In the rows, zero is written as 128.
One hidden turn or mirror swaps the rows below in pairs. Which row is each named row swapped with?
The rows were stretched afterwards, more along some directions than others.
dufoz: [124 131 139 120 112 134 121 118 140 139 118 101 144 117 144 133 122 124
 139 118 124 127  98 129  89 146 112  99 138 115 135 168]
Sima: [112 130 151 115 111 139 107 120 127 134 133 115 153 134 119 100 120 104
 150 123 147 105 144 121  93 124  89 112 116 123 128 123]
giviv: [118 152 144 134 116 124 119 118 123 145 136 103 146 123 144 115 123 125
 144 123 132 100 102 117  92 134 113 102 142  90 136 163]
Rabel: [156 151 135 102 121  98 148 104  83 115 114  91 142 155 128 104 163 108
 139 131 139 128 135 146 146 137 108 113  98 134 171 124]
nek: [126 123 144 121 114 136 118 110 142 145 125 103 149 121 139 127 124 124
 142 133 130 116 103 127 106 144 115  92 142 108 129 151]
nog: [133 136 118 148 107 114 109 124 100 128 122  86 145 142 141 133 158 114
 163 111 119 105 112 116 106 140  73 129  76 123 124 138]
Ziga: [149 145 128 110 116 104 129 110  85 116 113 108 143 157 125 108 155 111
 137 133 135 129 132 138 171 124 114 120 120 116 162 129]
nikug: [117 107 146 114 128 140 104 133 124 131 141 124 154 115 127 124 126 115
 148 132 128 111 133 107 108 111  88 132 117 115 126 124]
Fimup: [120 146 137 124 110 133 123 115 141 159 119  98 146 132 151 126 131 136
 136 107 135 120  86 126  94 152 119  99 146 115 137 161]
vobov: [172 127 154  92 122 119 122 110  94 107 100 120 150 163 118 129 160 123
 155 131 164 121 104 154 137 150  94 102 102 136 141 157]
kobez: [122 135 131 131 113 128 121 119 130 151 122 106 146 127 152 122 124 127
 149 132 135 127  91 117  91 138 127  98 141 112 134 169]
sed: [129 139 115 160 103 111 124 124 104 141 127  78 141 151 151 107 134 100
 176 127 116 112 139 118 107 131  99 113 105 104 143 148]
gep: [129 140 113 144 120  94 119 128  92 136 111 100 145 144 131 118 162 106
 171 134 115 103 146 115 118 136  79 116  97 116 133 128]
Dukiv: [141 123 138 107 119 124 124 115 130 142 131 107 150 141 133 117 133 129
 146 132 148 135  89 132 105 144 127  93 134 115 144 155]
vul: [120 131 128 131 113 133 121 112 137 147 118  88 159 134 153 121 134 113
 133 121 139 124 101 118  87 150 108  85 121 113 129 163]
zezul: [148 126 164 105 121 115 127 109  88 121 110 105 157 146 104 120 144  96
 163 147 128 141 129 139 129 102  69 133 128 118 153 113]
pudi: [122 129 131 145 109 131 126 116 139 153 127  99 140 128 142 119 118 139
 142 137 135 115 115 136  88 130 106  90 142 112 130 155]
zib: [168 149 121 105 120 108 138 102  97 111 109 111 126 156 120 118 169 139
 126 124 142 131 116 142 150 139 108 119  92 128 170 115]
lutud: [124 130 151 109 120 147 113 122 134 127 136 123 134 133 106 108 116 101
 138 135 133 119 126 125 110 112  96 135 142 116 136 124]
Pobim: [121 117 131 153 108 116 100 133  88 125 128 113 161 142 134 141 142 110
 138 119 147  97 113 103 123 132  74 120 100 117 121 151]
timol: [136 125 160 105 117 139 109 123 123 141 130 110 146 132  99 106 122 119
 141 135 133 111 115 124 111 122  91 140 134 114 125 132]
nimol: [137 108 154 129  96 111 101 115 111 118 133 109 171 142 112 144 143 125
 165 124 148 116 110 138 127 137  93 119 128 121 148 146]
tamo: [132 119 134 141 123 109 108 120  90 123 119 120 166 147 113 144 140 121
 139 133 159 102 110 116 145 124  71 125 104 113 129 137]
novud: [131 117 135 114 131 118 112 120 131 141 128 109 146 137 117 113 127 124
 136 111 130 115 140 127 107 129 103 124 125 119 138 119]
tokav: [174 125 152 101 135 108 136 111  92 109  94 112 145 166 129 129 147 127
 166 159 147 125 117 147 143 131  84 118  98 122 131 142]
zili: [175 134 139 107 117 124 153 111 115 122 116 100 132 170 141 126 171 128
 134 123 139 128 134 141 148 151 105 128  98 132 152 127]
Namu: [116 139 141 118 120 128 113 111 117 149 132  88 151 121 147 122 123 132
 150 123 131 122 104 120  93 145 120  99 140 106 137 178]
zeni: [121 132 139 129 111 110  92 124  91 129 105 120 168 137 113 135 151 104
 136 114 152  97 116 124 128 139  66 117  90 124 118 133]
Kif: [144 126 155 116 131 119 142 113  94 125 112 116 152 146 111 130 143  98
 152 151 126 137 133 127 123  94  73 146 121 109 156 110]
numup: [133 136 114 143 120 103 123 120  98 136 105  93 140 131 158 125 156 100
 157 127 114 108 130 114 123 120  95 105 104 104 143 151]
sila: [117 128 143 118 119 133 106 121 136 135 127 115 156 122 118 110 113 104
 143 134 135 109 117 116 106 113 101 123 127 119 132 121]
rer: [152 118 158 102 128 128 139 115 107 122 110 117 151 140 103 136 150  91
 150 140 133 151 131 137 123 102  63 138 127 121 160 111]
Guput: [155 117 159 107 122 128 136 118 110 113 110 110 143 142 111 126 149  88
 149 140 118 149 145 138 123  99  70 135 124 117 156 108]
lunop: [118 138 139 115 113 130 113 125 142 127 131 127 139 128 110 111 113 110
 132 119 133 124 122 120 104 116 104 121 128 122 138 123]
gideg: [118 137 125 126 121 125 134 109 127 141 105  96 147 121 134 116 126 133
 133 131 129 130 108 115 101 139 109  86 141 103 140 157]
Dotob: [133 133 113 158 113 115 105 130  94 145 126  94 158 146 138 122 150 114
 151 116 118 104 125 111 101 136  76 133 103 120 128 146]
guk: [121 124 150 105 121 140 110 129 126 130 128 125 145 131 113 111 119 120
 150 130 132 117 132 118 119 130  91 136 123 121 123 117]
muved: [159 128 138 113 111 129 132 109  79 125 115  86 148 159 136 125 160 118
 135 125 150 122 117 138 153 134 115 125 100 136 161 128]
zuk: [153 126 154  99 138 114 150 112 103 114 103 117 151 137 122 138 149 100
 155 152 122 147 134 130 125 101  79 132 128 120 161 112]
segu: [116 123 132 122 117 131 114 116 132 132 140 127 140 132 109 104 114 119
 136 120 144 115 123 134 105 119  82 131 117 116 128 131]
Lavo: [146 131 122 114 117 114 141 111  93 137 106  86 145 140 131 118 148 128
 126 133 128 122 131 124 152 130 100 125 120 119 154 128]
mosag: [141 127 157 121 102  97 117 107 101 118 117 104 169 146 123 138 145 144
 172 132 146 105 105 145 123 140  96 116 123 113 142 154]
Lunub: [129 125 137 118 130 124 124 108 121 142 140  92 155 140 159 134 132 121
 143 119 127 124 105 132 112 136 127 109 136 108 138 164]
viso: [142 111 146 111 128 122 137 110 108 121 111 115 152 134 114 117 146  90
 150 141 125 151 131 130 125 101  64 129 129 113 156 117]
norut: [171 141 152  91 129 115 145 102  89 109  89 126 145 154 119 129 160 114
 149 145 149 134 110 147 137 125 107 108  98 135 147 142]
Guga: [112 130 135 117 118 129 118 106 117 154 120 101 164 119 141 123 135 117
 135 140 140 121 101 121  93 136 108  91 145 113 134 177]
levav: [117 129 124 141 107 114  97 114  95 146 116 106 151 150 124 132 134 119
 142 113 163  86 115 122  99 143  62 114 104 121 105 138]
pasik: [116 145 142 110 125 126 111 119 119 140 135 112 138 129 117  99 115 121
 142 124 132 121 139 113 103 117 103 117 129 111 135 122]
mig: [129 127 157 127 108  98 120 105 100 116 119 107 167 125 120 143 154 124
 164 129 144 109 121 133 132 125  89 111 131 110 164 147]
vere: [152 127 164 104 124 117 137 114 103 115 104 101 154 146 122 119 145  92
 152 140 131 147 135 135 123 105  73 130 119 122 155 111]
pev: [130 127 143 128  99  95 115 114 115 114 119 106 173 129 113 142 153 122
 154 119 143 113 104 133 120 129  94 112 130 118 155 155]
Tuma: [107 125 144 132 116 137 110 130 133 136 135 105 160 129 121 118 114 110
 150 135 144 102 125 129 106 118  80 136 118 124 127 135]
Vabef: [151 145 130 107 109 108 132 100  99 121 104 101 136 156 115 113 159 124
 126 118 138 122 115 153 157 132 110 127 108 131 142 114]
fumif: [114 121 125 136 107 111 104 123 107 137 117  75 154 118 155 117 168  88
 146 108 113 101 142 120 121 132  77 109 104 121 136 142]
tipu: [118 144 114 159 112 104 113 121 104 135 103  87 146 129 141 121 150  98
 160 107 115  99 126 128 101 135  85 123  97 114 132 141]
nila: [146 132 122 119 112 115 132 103 100 127 123  96 143 145 108  94 162  95
 128 110 137 132 130 137 138 126 114  97 124 127 180 122]
Mobi: [138 129 150 118 113 127 132 111 106 115 112 110 135 147 124 118 148 130
 148 128 128 107 135 135 141 137  99 112 125 126 169 121]
tol: [135 126 153 119 100 100 107 111 109 114 123 113 171 131 124 146 150 136
 169 126 148 110 107 142 122 128  89 113 129 120 148 157]
bur: [152 128 123 116 107 100 140 103  81 122 116  99 144 159 126 101 162 138
 145 124 132 123 131 140 148 136 109 121 102 122 154 127]
med: [119 130 127 127 111 124 124 106 131 148 122  95 146 125 158 123 121 138
 135 114 143 114  85 140  83 144 101  98 127 111 121 178]
Mur: [105 131 139 130 104 128  95 128 130 128 129 104 150 138 131  96 113 107
 162 140 131 114 132 113 108 112  92 122 111 113 118 137]
Pozu: [128 111 147 125  95 102 107 107 116 116 125 107 170 130 131 129 148 130
 162 121 146 113 107 136 129 131  87 107 128 116 142 156]
mipe: [121 122 138 114 118 134 106 120 134 126 127 122 154 132 117 106 129 117
 141 139 130 115 141 114 111 117  92 119 114 124 124 126]
zolal: [157 130 132  99 116 113 123 110  89 121 108  98 150 159 104 112 154 111
 133 115 149 121 115 141 168 140  99 123 105 126 155 121]
pil: [110 138 129 154 107 113 114 123 109 143 117  94 149 148 140 116 142  94
 158 129 124 107 110 114 109 126  89 113 121 120 154 140]
Kug: [120 142 127 154 112 117 129 128 107 157 106  88 157 136 162 117 155 100
 157 120 104 122 149 114  86 125  91 118 113 124 144 148]
kufek: [181 129 147  89 135 111 152 115  90 102  93 125 134 171 112 116 157 115
 148 153 146 142 124 144 146 139  94 118 103 131 152 134]
Vob: [119 134 149 116 119 141 104 129 137 134 130 127 141 130 119 109 123 120
 160 126 119 112 134 121 104 118  94 140 129 121 134 129]
tez: [121 119 123 167 101 120 110 122  87 148 136  81 147 127 137 123 150 101
 142 110 118 104 146 113 104 133  83 109 104 119 141 140]
tud: [124 128 112 153 111 106 131 120  87 143 114  78 150 145 156 110 158  95
 158 119 116 118 132 116 108 130  84 127  88 109 143 142]
sesu: [132 122 153 123  98 105 111 106 104 120 126 100 175 138 123 130 147 123
 160 127 146 116 113 133 125 134  89 105 129 107 157 163]
Manoz: [110 137 136 132 106 125 108 119 142 148 122  95 150 119 138 127 123 125
 139 112 139  99  91 122  79 152 105  98 150 110 123 170]
tabe: [156 140 141  86 138 116 142  92  81 109 103 120 147 159 125 135 153 119
 153 153 164 119 108 151 141 137  94 127 109 128 148 158]
Lunum: [146 124 154 106 126 118 142 110 101 123 108 109 153 138 115 119 146  97
 152 149 121 142 141 121 118  96  67 126 127 110 157 120]
puzel: [144 137 148 116 101 125 135 113 106 133 121 102 157 162 125 113 160 126
 143 114 134 128 144 142 138 145 109 122 116 138 154 128]
Zum: [129 115 151 135 105 103 110 111 106 116 130 114 170 127 109 140 149 128
 162 132 134 119 122 127 129 127  87 112 140 111 150 153]
poba: [128 126 134 123 129 117 107 126  93 125 112 131 157 138 116 140 158  95
 127 126 153 107 119 111 134 117  60 122  99 124 130 132]
Rul: [132 126 122 146 111 112 126 128 103 143  97  77 148 135 140 123 150  95
 159 112 116 112 134 113 108 137  83 119 107 118 132 145]

bur swaps with tud
lunop swaps with dufoz
tabe swaps with levav
muved swaps with gep
Mobi swaps with pil
Rabel swaps with tez
med swaps with segu
tokav swaps with tamo
pasik swaps with Namu
nog swaps with zib
Tuma swaps with pudi

